Here is a table of points, one per row:
np.array([0.5, 1.3, 0.8, 0.6, -0.3, 1.9, 0.1, -0.2, 1.7, -0.2, -1.3, 0.7, -1.8, 0.9, 0.3, -0.2, 0.5, -0.9, -1.8, -1.1, 0.5, 0.9, 0.9, 0.4])
np.array([-0.1, 0.8, 1.4, -1.0, -1.3, -0.1, -0.9, 1.3, -1.6, 0.3, -1.5, 0.0, -0.7, 0.3, -0.4, 0.9, -0.9, -1.3, 0.5, 0.0, 0.9, 1.5, -0.4, -0.7])
np.array([-1.2, 0.4, 0.0, 0.6, 0.8, -0.6, -2.0, 0.6, 0.0, -1.7, 0.1, -1.0, -0.7, -0.2, -1.3, 0.3, 0.3, 0.7, 0.3, -0.3, 0.2, -1.8, 0.0, 1.0])
np.array([1.1, -1.3, -3.5, 0.6, 0.7, 0.2, -0.2, 0.8, -0.4, -0.9, -0.7, 0.2, 0.0, -0.8, 0.5, 0.4, -0.1, -0.5, 1.8, 1.6, 0.2, 0.2, -0.6, 1.3])
np.array([0.7, -0.4, 0.6, -0.9, 0.3, -1.7, 0.4, -0.4, -0.1, 0.3, -0.4, 1.3, -1.5, 0.8, 0.6, -0.8, -0.4, 1.0, 2.3, 0.0, -1.3, 2.0, 1.2, -0.7])
np.array([1.0, 0.2, -1.4, -3.3, 0.6, -1.0, 0.9, -1.1, 0.0, -0.5, -0.9, -1.3, -0.3, -0.4, -0.5, 0.5, -1.3, 0.4, -2.0, -0.8, -0.3, -0.5, -1.1, -0.5])
np.array([0.0, -0.8, -0.8, -1.2, -1.0, -0.4, -0.7, 0.2, 0.0, 1.5, 1.6, -0.3, 1.1, 0.7, 0.7, -0.3, 1.5, -0.2, -0.6, -0.3, 0.8, 0.8, 1.5, -0.2])
np.array([-0.5, 0.0, 2.3, 2.7, 1.9, 0.6, 1.1, 1.5, 0.3, 0.3, 1.1, -0.5, -1.1, -0.4, -0.6, 3.1, 0.3, 1.5, -1.5, 0.2, 1.0, 1.7, -0.4, 0.3])
np.array([-1.5, -1.2, 0.7, -0.8, -0.4, 1.2, 0.5, -0.7, 0.6, 0.3, -1.8, 1.2, -0.4, 2.1, -0.9, 1.2, -0.7, 0.0, 0.2, 0.6, 0.4, 0.8, 0.5, -0.3])
np.array([2.2, 0.7, -0.2, -0.7, -0.3, -0.3, -0.7, -0.4, 0.7, -0.7, 0.7, 2.2, -0.3, -0.8, 0.5, 0.7, -0.2, 1.1, 1.1, 1.7, 0.2, -4.1, 0.3, 0.6])
np.array([-0.1, -0.8, 0.5, -1.9, 0.5, -0.2, -0.1, 0.9, -0.9, 1.1, -0.2, 0.1, 1.2, -0.3, 0.8, -1.0, 1.1, 0.0, -1.0, -0.5, 0.5, 0.1, 1.8, -0.1])
np.array([-0.2, -1.4, 0.9, -0.1, -0.8, 1.2, 1.5, 0.1, -0.4, -1.4, -0.1, 0.6, 0.5, -2.4, -0.7, -0.9, 0.5, -0.6, 1.4, 0.2, -1.0, 0.2, -0.2, 1.4])
np.array([1.4, 0.4, -0.5, -1.2, 0.6, -0.5, 1.9, 0.0, -0.5, -1.0, 1.1, 1.0, 0.9, 1.5, -0.1, 0.5, 0.4, -0.4, 1.6, -1.0, -0.2, 1.6, 1.3, -1.4])
np.array([-0.3, 0.4, 0.9, 0.4, -1.3, 2.0, 0.5, -0.7, -0.3, -0.4, 2.2, -0.3, -1.0, -0.5, 0.6, -1.4, -1.1, -0.3, 0.6, 2.0, 1.2, 0.5, -0.7, 0.4])
np.array([0.2, -0.7, 0.0, 3.0, 0.0, -0.1, 1.2, -0.6, -1.3, 2.5, -1.1, -1.8, 2.4, -0.1, 0.4, 0.0, -1.4, -0.2, -0.4, -1.6, 0.1, -0.7, 2.4, 1.4])
np.array([1.1, -0.7, -0.4, 1.1, -1.0, 2.3, -3.1, 0.4, 1.5, 0.2, 0.3, 0.3, 1.7, -0.6, -1.1, -0.5, -1.3, 0.9, -0.4, -2.4, -2.1, 1.7, -0.5, -2.1])
np.array([-0.2, 0.2, -1.2, 1.2, -0.6, -1.7, 1.0, 1.4, 1.4, 0.0, -1.4, -0.2, 1.0, 0.8, 0.7, -1.1, -0.3, 0.5, 0.0, -0.8, 0.4, -2.1, -1.6, 0.9])
np.array([-1.0, 0.7, -1.4, 1.4, -1.6, -1.9, 1.0, -1.3, 0.4, -0.7, -1.0, 0.6, 1.3, -1.0, -0.8, 0.5, 0.4, 1.2, 0.0, -0.7, 0.3, -1.1, 0.1, -0.1])
np.array([-1.1, 0.5, -1.0, 0.3, 0.7, -0.2, 0.1, 0.5, -0.5, -0.4, 0.2, 0.1, -2.0, -0.2, -2.0, -1.7, 0.5, 0.9, -0.3, 0.0, 0.6, -2.2, -0.7, -0.7])
np.array([1.8, -0.5, 0.9, -0.8, 0.7, -0.9, -0.1, -0.7, 0.4, -2.0, -0.6, -2.8, 0.5, 0.2, 0.0, -0.9, 0.2, -0.3, -0.4, 1.6, 0.3, 1.3, -0.3, -0.3])
np.array([-1.2, -0.5, -0.2, -0.8, -0.5, -0.9, -0.5, 0.0, 0.0, 0.3, 0.1, -0.2, -0.5, -0.1, 1.9, 0.0, -0.3, -0.3, -0.2, -0.7, 0.1, 0.9, 1.5, -0.7])
np.array([-1.3, -0.9, -1.5, 0.9, 0.8, -1.3, -0.7, -0.9, -0.9, 0.3, -0.1, 0.9, 0.1, -1.4, 1.3, -0.1, -0.2, -1.8, -0.9, -0.7, 0.3, -1.3, -1.4, -0.8])
np.array([-1.3, 0.4, 0.5, 0.8, 1.4, 1.7, 0.6, -0.2, 1.1, 2.8, -0.2, -1.9, 0.4, -1.0, 0.2, 1.8, 0.9, -1.0, 0.2, 0.3, -0.1, -0.2, 0.1, -0.1])
np.array([2.6, -0.8, 0.9, 0.4, -1.5, -0.3, 0.2, -0.2, -1.3, -0.6, -0.4, -0.7, -1.2, 0.6, -0.5, 0.1, 0.6, -1.3, -0.8, 2.4, -1.9, -0.8, -0.9, -1.6])
np.array([-0.2, 1.3, 0.3, 0.6, 0.1, 0.2, -0.3, 0.2, 0.4, 0.4, 1.6, 1.5, -0.6, -0.7, -1.6, -0.4, -0.8, -1.3, -0.2, 2.3, -0.1, 0.9, -0.2, 1.6])
np.array([-2.4, 1.6, 0.7, -0.2, 1.4, 1.1, 0.0, 0.7, 0.2, -0.7, 0.9, 0.6, 1.8, -0.3, 0.1, -0.3, -0.6, 1.5, -0.8, 1.0, -0.3, -0.8, -1.4, -0.6])
np.array([-1.0, 2.5, -1.0, 0.2, -0.2, 0.5, -0.6, 0.0, 0.2, -0.6, 0.6, -1.5, -0.9, 0.5, -0.1, 0.5, 0.3, 1.5, 0.1, -0.2, -0.4, -1.2, -0.9, 1.1])
np.array([0.9, -0.8, 2.2, -1.2, 0.4, -0.8, 0.0, -0.6, 0.2, -0.2, 1.1, 0.8, -0.1, 2.4, 0.4, -0.3, 0.8, -1.1, 2.2, -2.1, -0.1, 0.6, -0.6, -0.3])
np.array([0.5, -0.7, -0.2, -0.6, 0.2, 0.3, -1.0, -0.6, -0.8, 1.7, 0.0, 0.3, 0.2, 0.5, 1.9, -0.6, 1.4, 0.4, -0.8, -0.8, -0.5, 1.0, 0.2, 0.8])
There is one direction along which these points spread out most. Take the direction at right angles to it along which they spread out most. Go by this last direction. How far along it is each point below, from 0 to 99? 50 is the average, and the first point above lies past it. One standard deviation of the points above along it is 16.
np.array([-0.2, -1.4, 0.9, -0.1, -0.8, 1.2, 1.5, 0.1, -0.4, -1.4, -0.1, 0.6, 0.5, -2.4, -0.7, -0.9, 0.5, -0.6, 1.4, 0.2, -1.0, 0.2, -0.2, 1.4]) 43
np.array([-1.5, -1.2, 0.7, -0.8, -0.4, 1.2, 0.5, -0.7, 0.6, 0.3, -1.8, 1.2, -0.4, 2.1, -0.9, 1.2, -0.7, 0.0, 0.2, 0.6, 0.4, 0.8, 0.5, -0.3]) 54
np.array([-0.2, 0.2, -1.2, 1.2, -0.6, -1.7, 1.0, 1.4, 1.4, 0.0, -1.4, -0.2, 1.0, 0.8, 0.7, -1.1, -0.3, 0.5, 0.0, -0.8, 0.4, -2.1, -1.6, 0.9]) 48
np.array([2.2, 0.7, -0.2, -0.7, -0.3, -0.3, -0.7, -0.4, 0.7, -0.7, 0.7, 2.2, -0.3, -0.8, 0.5, 0.7, -0.2, 1.1, 1.1, 1.7, 0.2, -4.1, 0.3, 0.6]) 20
np.array([2.6, -0.8, 0.9, 0.4, -1.5, -0.3, 0.2, -0.2, -1.3, -0.6, -0.4, -0.7, -1.2, 0.6, -0.5, 0.1, 0.6, -1.3, -0.8, 2.4, -1.9, -0.8, -0.9, -1.6]) 27
np.array([0.5, 1.3, 0.8, 0.6, -0.3, 1.9, 0.1, -0.2, 1.7, -0.2, -1.3, 0.7, -1.8, 0.9, 0.3, -0.2, 0.5, -0.9, -1.8, -1.1, 0.5, 0.9, 0.9, 0.4]) 62
np.array([1.4, 0.4, -0.5, -1.2, 0.6, -0.5, 1.9, 0.0, -0.5, -1.0, 1.1, 1.0, 0.9, 1.5, -0.1, 0.5, 0.4, -0.4, 1.6, -1.0, -0.2, 1.6, 1.3, -1.4]) 36
np.array([0.2, -0.7, 0.0, 3.0, 0.0, -0.1, 1.2, -0.6, -1.3, 2.5, -1.1, -1.8, 2.4, -0.1, 0.4, 0.0, -1.4, -0.2, -0.4, -1.6, 0.1, -0.7, 2.4, 1.4]) 87
np.array([-0.3, 0.4, 0.9, 0.4, -1.3, 2.0, 0.5, -0.7, -0.3, -0.4, 2.2, -0.3, -1.0, -0.5, 0.6, -1.4, -1.1, -0.3, 0.6, 2.0, 1.2, 0.5, -0.7, 0.4]) 46
np.array([-1.0, 0.7, -1.4, 1.4, -1.6, -1.9, 1.0, -1.3, 0.4, -0.7, -1.0, 0.6, 1.3, -1.0, -0.8, 0.5, 0.4, 1.2, 0.0, -0.7, 0.3, -1.1, 0.1, -0.1]) 50
